In the rows, zero is written as 128.
A state moves one step at a time under one of 7 hidden systems, and each row is a state written as 18 numbers. Each run below is a few steps of one system.
K, trace 1 (9 x 18):
[[ 92  96 152 167  73  77  91  96 150 120 158  96  83 136 150 106 165 175]
 [120 119 107 179 111 154 208 131 102 145  72 182  95 150 160  97  89 126]
 [163 131 167  35 141 179 177 147 102 129 107  98 148 136 101 153 160 108]
 [107  92 171 122  84 115  72 114 197 119 184 101 123 135 108 108 171 172]
 [ 81 123  93 197 110 161 145 107 148 167 109 195  91 138 171  96 100 109]
 [157 179 116  69 177 198 182 105  93 139  73 110 138 132 117 157 138 113]
 [158 125 165  87 125 125  74 139 194  97 173  91 154 135  68 125 136 188]
 [ 78 101 100 193 110 122  82 145 185 169 157 187 119 116 144  90  96  84]
 [122 187  79 132 183 167 159  71  70 152  80 136 139 113 157 162 150  83]]
Z, trace 2:
[[158 118 151 133 148 109 228 191 120 108 111 137 168 130 107 138 133 169]
 [ 99  91 162  47 104 142  87 159 112 100 190 139 135 122 155 175 142 109]
 [ 89 112  92 148  99 112  86  46 118 131 116 103  88 120 172  71 146  83]
 [169 164 121 191 132 124 232 136 114 154  66 144  94 155 127 115 110 148]
 [122 122 180  50 141 154 159 221 167 132 156 119 132 131 101 170 134 177]
 [ 80  70 128  98  92 134  59  70 157  83 189 135 169 110 151  95 177 102]
 [130 160  86 220 110 142 139  54  86 161  91 184  87 149 173 123 112  86]
 [145 198 129 100 184 155 192 188 153 172  74  86  75 142  94 150  92 193]
 [145  83 168  65 122 119 113 157 209  58 201 119 205 118  83 100 155 162]]
M, trace 3 (9 x 18):
[[148 115 158 143 106 112 125 135  98 148 131 124 134 134 113 154 155 108]
 [100 112 129 150 121 126 140 120  82 143 100 119 119 127 141 146 144 147]
 [133 104 124 114 103 139 149 115  96 113  99 120 110 139 140  99 114 121]
 [151 117 162 111  99 133 141 139 138 147 128 116 106 146 112 121 145 108]
 [108 114 148 155 121 138 141 121 135 161 115 124 138 129 115 136 171 146]
 [116 115 121 136 118 167 148 107 110 116 105 151 133 142 138 123 116 157]
 [138 135 136  84 114 162 125 131 142 129 122 117  89 147 124 117 106 126]
 [134 132 140 135 129 130 113 118 175 158 127 102 129 127  95 110 157 126]
 [134 130 127 172 138 146 136 119 132 130 120 158 166 134 107 138 130 161]]
X, trace 4, 9 rows:
[[125 116  86 147 168 109 124 145 129 120  85 104 163 103  97  86  86 151]
 [179 126 140 111 128 119 105 134 123  83 176 159 189 126 109 145 126  95]
 [103 159 134 142 131 104  66 116 114 165 153 106  95 119 142 183 160 116]
 [130 137  86 177 154  88 157 115  87 127  67  98 124 115 131 101 108 148]
 [190 119 150  91 122 110 157 180 108  79 148 143 151 139 110 136  92 120]
 [ 94 103 163 102 107 103  85 143 132 156 167  97 118 113 135 155 188  98]
 [114 127 106 205 119 109 167  74  88 146  84 130 119 129 158 112 159 126]
 [169 145 135  93 128 150 192 173  93 101 106 150  98 157 134 144  67 151]
 [100  82 160  48 109 125 106 162 166 127 153  74 122 116 114 101 160 120]]
N, trace 5:
[[123 107 113 186 147  88 132 113 118 125  99 102 181 105  99 107 151 159]
 [150 115 137 125 117 136 124 156  67  88 140 174 150 142 135 172  83 138]
 [113 126 119  79 126 111  62 137 114 147 130  74  89 114 131 124 116  86]
 [148 110 121 198 113  66 154 103 125 129 106 108 141 123 120  81 155 121]
 [145 123 161 143 122 145 163 185  82 145 118 167 134 149 118 190 104 150]
 [ 77  96 126  51 130 149  93 130  98 130 113  73 114 107 140 126 139 114]
 [151 103 121 174  77  91 140  72 130 100 131 136 115 144 150  62 138 102]
 [158 162 156 165 124 154 156 176 126 193 105 157  92 160 100 170 101 134]
 [ 84 101 131  61 162 167 136 130 115 133  86  65 162 102 106 126 164 156]]
M, trace 6 (9 x 18):
[[ 99 133  86 133 157 113 125 113 141 124 127 128 145  99 148 101 134 100]
 [169 153 124 128 131 109 160 126 129  89 155 158 138 135 143 130 121 112]
 [ 99 130 135 107 142 101 133 176 138 131 151 117 112 114 143 153 134 140]
 [ 98 108 101 134 136 117 119 103 133 115 136 132 156 103 147  99 147 100]
 [160 155 126 139 120 123 159 125 123 109 149 171 114 144 154 139 117 106]
 [101 138 131 100 149 110 154 169 139 138 128  98 104 115 139 141 139 146]
 [113  92 118 128 121 120 123 103 144  98 141 132 165 112 133  88 148 117]
 [145 147 136 144 112 140 141 134 132 132 156 183 111 147 147 152 116 107]
 [ 93 154 115 103 165 128 153 143 137 148 111  96 104 112 142 140 144 144]]
N, trace 7 (9 x 18):
[[131 174  99 232 139  70 144 122 147 146 132 157  99 128 147 128 116 144]
 [136 162 121  91 195 130 191 204  99 129 101 118 145 111 118 178 104 154]
 [108  80 147  45 112 100 114 130 125  69 182  99 159 103 153 120 176 102]
 [102 123 120 209  78  84 102 111 146 150 168 177  77 137 179 115 131  91]
 [125 195  98 158 188 136 195 157  97 189  57 118  89 125 132 163 109 138]
 [146 103 160  28 138 127 198 144 109  58 127  77 162 122 125 128 170 163]
 [ 95  61 165 125  46 124  84 137 177 120 210 180 108 142 161 103 141  88]
 [ 84 182  79 209 155 156 127  95 132 230  78 153  79 121 150 133 127  84]
 [178 181 126  92 178 145 232 103  87  80  69  82 141 140 118 147 146 206]]
Z, trace 8, 9 rows:
[[122 150  88 117 127 160  55  82  98  79 150 168 121 135 161 146  66 135]
 [175 177  91 135 148 119 102 119 163 162  98 102  87 130  96  72  77  75]
 [169 150 149 173 168  78 172 170 162 155 130 115 186 109  71 143 170 137]
 [ 84 101 130 116 148 118  91 165  80  88 172 156 187 100 148 203 130 162]
 [117 122  73  84 122 133  59  75  74  88 113 105 101 118 166  93  77  81]
 [210 168 125 170 118  72 174 119 128 155  87  93  82 146 104  79 120  81]
 [115 109 177 147 144  81 186 236 137 164 135 119 153 114  98 180 163 170]
 [ 54  53 127  59 121 149  97 123  80  65 156 128 183  98 168 146 150 144]
 [158 136 102 126  71 136 101  33  75  99 115 137  63 159 184  85 103  62]]
L, trace 9 (9 x 18):
[[160 166 121 139 159  91 126 132 137 148 140 115 144 110 112 142 151  83]
 [124 132 127 161 140  83 136 124  93  96 135 117 146 117 140 158 145 175]
 [114  76 126 102 106 113 115 162  88  98 126 125 128 122 141 113  91 125]
 [153 128 130 107 117 107 135 130 133 150 127 107 110 123 128  98 145  50]
 [135 160 138 179 136  88 172 122 124 151 121 115 108 130 137 150 169 148]
 [ 87  85 139 121 121 138 161 160  85 111 110 137 137 130 146 149 121 180]
 [127  84 139  75  89 161 123 117 122 119 128 129 120 136 138  92 130  73]
 [145 174 128 163 117 121 138  98 163 176 122 119  72 144 131 116 153  97]
 [ 99 146 124 163 162 144 176 150 124 152  92 133 133 129 124 162 132 202]]
K, trace 10 (9 x 18):
[[114 144 115 100 170 109 175 159 117 127 102  87 121 107 133 135 135 149]
 [137 105 139 116 124 101 149 143 150  75 168 140 168 122 129 115 139 146]
 [ 97 129 128 123 111 117 125 150 131 134 166 160  88 127 175 146 125 100]
 [100 149 104 119 155 118 173 108 114 131  92  91 103 115 156 120 152 142]
 [166 133 143 116 129 126 176 141 148  80 142 141 151 143 115 123 123 170]
 [ 97 106 146 100 114 131 115 184 157 148 165 147 111 124 140 135 123 101]
 [ 80 133  99 136 143 123 140  78 134 135 116 110 122 108 164 109 176 116]
 [164 171 125 134 137 146 170 108 129  90 127 153 122 154 135 146 112 178]
 [121 118 140  74 138 141 123 202 157 145 136 119 116 124 105 124  93 125]]
X, trace 11 (9 x 18):
[[ 88  98  88 133 126  96 143 103  94 122  85  90 109 107 165  73 133 102]
 [202 153 145 125 114 120 205 140 138 107 138 163 121 156 129 115 122  97]
 [ 79 118 171  96 125 137 134 189 155 166 151 114 103 125 129 171 161 164]
 [ 69  73 100 150 116 135 142  78 111 108 100 126 154 110 159  79 154 138]
 [183 166 125 116 105 163 160 112 126 105 142 189  95 168 154 125  87  90]
 [ 97 155 141  80 153 143 124 173 189 179 128  79  83 122 108 134 141 149]
 [100  79 111 178 131 123 143  96 159 104 117 138 198 110 114  73 155 166]
 [151 146 125 126 112 177 110 123 104 107 166 218 132 154 154 174  83  98]
 [ 93 178 103  70 169 139  87 121 150 164 113  56  72 110 132 132 133 121]]
L, trace 12 (9 x 18):
[[ 97  77 120 135  84 104  94 149  91 107 153 159 106 126 172 120  88 100]
 [134 154  95 100 153 113 151 128 112 159  87  88  92 111 140  97 124  53]
 [167 150 161 147 130  94 206 128 139 120 115  96 120 143 111 131 176 179]
 [ 78  67 168 132  91 134 133 185 117 128 156 165 132 134 148 164 133 167]
 [ 86 101  96  96 119 166 116  90 109 141 114 141 125 113 167  97 139  45]
 [177 193 116 147 125 128 169  70 139 132  91 104  65 160 135  98 128 135]
 [112 127 168 129 138 145 158 202 158 159 116 121 115 142  93 164 119 217]
 [ 86  65 138  98 120 183 116 124 146 120 157 172 207 109 127 124 165  98]
 [151 172  96 149 102 144  86  32 118 112 145 159  85 149 172 116 117  79]]
S, trace 13, 9 rows:
[[114 149  99 132 158 117 140 120  98 138 112 123 132 107 149 144 137  99]
 [136 144 125 113 143 106 159 117 131  90 132 105 131 125 137 125 147 161]
 [124 114 139 117 116  98 130 173 143 121 160 136 112 123 140 126 115 116]
 [104 116 108 131 137 125 137 122 108 148 114 128 138 108 145 120 146  81]
 [135 148 127 136 130 125 174  98 117 105 120 125 118 137 150 133 153 156]
 [120 129 140  99 125 118 137 177 142 123 142 122  96 132 136 137 107 149]
 [106 102 116 111 132 136 129 135 144 146 123 124 144 109 126  95 140  79]
 [132 146 130 161 121 138 161  86 128 129 130 153 127 139 150 135 164 128]
 [106 149 125 119 142 134 133 155 123 127 125 123  90 134 144 156 101 176]]
S, trace 14:
[[128 137 129 162 122 138 115 120  92 137 148 181 140 133 149 178 132 102]
 [112 153 100 105 153 131 102  99  91 111  99  81 107 120 139 139 115 160]
 [179 128 134 115 123  97 146 144 169  97 137 111 132 136  99  77 107 131]
 [127 114 150 157 121 109 119 168 128 172 152 157 150 118 116 161 152  79]
 [ 79 112 104 143 138 139 119  80  72 116  99 115 148 112 154 142 155 156]
 [172 141 131  96 106 124 155 119 120  66 129 124  94 157 142 105  86 159]
 [146 132 151 104 128 109 119 192 151 183 136 106 103 124  98 131 125  72]
 [ 85  91 121 174 138 130 141  97 131 157 102 123 182 104 119 113 194 127]
 [132 128 135 136 101 151 158 106  91  69 140 176 116 160 170 155 107 186]]

Which system made each of these runs?
trace 15 (2 x 18):
[[143 122 161  75 116 218 114 145 136 164 117 145 133 152  88 149 119 109]
 [107 120 135 122 121 174  83  61 153 149 105  86 134 133  97 110 172 159]]
 : X
trace 16, 2 rows:
[[122 119 143  96 123 197 139  91 123 112 111 132 152 145 117 138 151 164]
 [129 116 141 131  88 170  76 101 165 134 145 146 106 154 114 107 110 134]]
 : L
trace 17 (2 x 18):
[[115 122 113  99 127 170 102  85 108 112 101 105 124 133 127 114 122 145]
 [172 139 139 138 101 126 104 117 151 134 129 123  97 154 104 101 103 122]]
 : M
trace 18, 2 rows:
[[131 147 127 148 147 133 112  87 109 144 101  91 146 125 104 149 165 157]
 [145 109 122 153 110 127 116 124 100  99 108 132 127 143 118 113  80 175]]
 : M
trace 19, 2 rows:
[[139  85 193 107  80  98 178 130 134  84 167 117 141 144 137 131 202 158]
 [ 44  73 143 161  84 153 131 150 143 165 141 178  99 134 171 128 138 137]]
 : M
trace 20 (2 x 18):
[[137 150 156 102 103 150 157 156 185 138 163 160  70 158 146 126 120 124]
 [ 63 133 105 132 157 158 116 146 167 199 111 128 115 106 128 122 137 101]]
 : S
trace 21 (2 x 18):
[[121 101 130  80 150 138 161 132  99  83 103  94 173 115 116 126 140 174]
 [129  87 152 113  66 135  59 114 133 103 177 149 113 148 136 116 113 114]]
 : M
trace 22, 2 rows:
[[136 105 143 155 127  95 144 141 151 142 110  94 147 120  89  99 152 153]
 [122  84 150 147 103 137 143 151 101 118 139 174 162 135 131 148 129 133]]
 : S
trace 23, 2 rows:
[[107  98 131 122 116 145 145 122 139 114 153 167 158 123 149 122 151 104]
 [126 159 109 125 118 138 119  91 116 123 134 140  82 142 168 131 117 107]]
 : L
trace 24, 2 rows:
[[ 67 128 113 137 141 142  98 109  95 145 135 139 131 110 165 176 154 124]
 [131 156  94 122 134 105 151  95 100  82 110 110  84 132 173 109 102 147]]
 : N
trace 25, 2 rows:
[[139 160 146 115 146  91 177 114 162 122 168 113 142 114 143 144 217 106]
 [ 79 117 122 170 108  94 143 125 111  91 156 159  98 132 192 146 126 188]]
 : L
trace 26 (2 x 18):
[[191 178 142 152 125 129 173 156 130 152 155 196 120 149 133 166 120  58]
 [ 58 160 120 102 182 108 103 162 160 169 140  73 107  90 135 167 166 158]]
 : Z
trace 27:
[[182 123 162  94 149 136 100 171 145 162 136 107 185 117  48 145 143  77]
 [ 99  81 146 192  93 111  70  68 116 132 149 126 175 121 119 137 195 146]]
 : S
trace 28 (2 x 18):
[[ 70 134 131  66 108 178 110  85 157 143 138 104  63 136 171 121 164 124]
 [129 138 100 176 122 144 172  91 196 143  93 139 100 145 125  44 114 143]]
 : X
trace 29, 2 rows:
[[121 136 160  92  91 160 137  84 117 113 144 122  86 157 162 154 172 147]
 [ 74 107 118 144 109 150 119 128 172 161 109 122  79 136 138  84 113 156]]
 : L
trace 30, 2 rows:
[[118 136 105 147 139 149 158 151 121 126 111 169 116 136 145 128  77 147]
 [121 128 120  57 149 148 124 141 147 104 142 113 140 115 128 119 122 113]]
 : X
